Each row belongs to one hidden group. There are 3 groups. Groups can overlap: rows of different groups may look alike. The first row asked about is in group 0, and each new group gets the next number.
Each row in order, then its group:
[-0.1  0.9  0.2  0.5  1.3  0.1 -0.1  1.1  1.6  1.2 -0.5 -0.8] --> 0
[-1.1 -0.8 -1.3 -1.3  0.1 -1.   0.2 -1.2  0.4 -0.4 -0.9 -1.1] --> 1
[-0.4 -0.3 -0.3  0.1  0.3  0.2  0.5  0.5  0.1  0.2 -1.  -1.7] --> 0
[-1.1  0.1  0.5 -0.6  0.  -1.4 -0.3 -0.8  1.5  0.  -0.1 -0.8] --> 2
[ 0.4 -0.9 -0.3  0.7 -1.2  1.3 -0.6  0.7 -1.1 -1.1 -0.3  0.2] --> 0
[ 0.9 -1.3  1.5 -0.1 -1.8  0.7 -0.6 -0.8 -1.4 -2.  -0.6  0.4] --> 2
[ 1.4 -1.1 -1.5 -0.9 -1.1  0.3 -1.8 -1.4 -1.6 -1.3  0.9  3.4] --> 1
[-0.5 -0.1 -0.7  0.1 -0.5  0.3 -1.3 -1.  -0.2  0.   1.6  0.3] --> 0
[ 0.1 -1.3 -0.8  0.1 -0.7  1.1 -1.3 -0.4 -1.2 -0.6  1.2  1.3] --> 0
[ 0.   1.   0.   0.8  0.8 -0.2  1.   0.9  0.9  1.5  0.3 -0.7] --> 0
[ 1.4 -0.7  1.7 -0.4 -0.6  0.8 -0.7 -0.8 -1.5 -0.5  0.4  4. ] --> 2
[-0.6  0.5 -1.2 -0.7  0.6 -0.9 -0.1 -0.4  1.4  0.2  0.1 -0.5] --> 0
[-0.4 -0.6 -1.8 -0.9 -1.  -1.   1.4 -0.5 -0.4 -0.9 -1.2 -1. ] --> 1
[-0.4  0.7 -0.6  0.3  0.5  0.1 -0.5  0.4  1.1  0.4  0.4  0.2] --> 0
[ 0.1  1.8 -0.9  0.1  1.1  0.5 -0.4  0.3  1.1  1.1  0.4 -0.3] --> 0
[-1.   0.2 -1.3 -0.8  0.3 -0.6 -0.1  0.4  0.1  0.6 -1.3 -1.1] --> 0
[-0.8  1.2 -0.1  0.1  0.8 -0.7 -0.9 -0.4  0.9  0.5  0.4 -0.4] --> 0
[-0.5  0.8 -0.5  0.5  0.8  0.5 -0.5  0.8  1.4  1.  -0.3 -0.9] --> 0
[-1.3  0.6 -1.   0.4  0.5 -0.5 -0.8 -0.1  0.9  0.3  0.4 -0.1] --> 0
[ 1.3 -1.2 -1.7  0.  -1.   0.7 -0.7 -0.9 -0.8 -1.   1.6  3. ] --> 1
[-1.4 -1.3  0.  -0.8 -1.  -1.   1.4  0.1 -0.2 -0.5 -1.2 -1.4] --> 2
[1.1 1.7 3.6 2.  1.8 0.  0.8 0.6 0.  1.4 1.  0.2] --> 2
[ 1.7 -0.1 -0.3  1.6 -0.1  0.5  0.8  0.1 -0.7 -0.1 -0.1  0.7] --> 1
[ 1.1 -1.1 -0.2  0.5 -0.5  1.9 -0.5  0.4 -1.1 -0.6  1.4  0.6] --> 0
[-0.7 -0.3  0.5 -0.7 -0.3 -1.3  0.2 -0.4  0.9  0.2 -0.3 -1.3] --> 2
[ 0.9 -1.9  1.3 -0.3 -1.   0.7  0.2 -0.1 -2.  -1.3 -0.4  0.5] --> 2
[ 0.5  1.   2.2 -0.1  0.9 -0.4  4.3  2.4  0.2  1.   0.1 -0.9] --> 2
[-1.1  0.5 -1.7 -0.5  0.4 -1.5 -0.2  0.1  1.   0.6 -0.3 -1.7] --> 0
[-0.3  3.2  4.   1.4  2.4  0.   0.9  0.4  0.1  2.  -0.3 -0.2] --> 2
[ 0.9 -1.4  1.  -0.9 -1.8  0.7 -0.3  0.  -1.3 -1.8 -1.5  0.1] --> 2
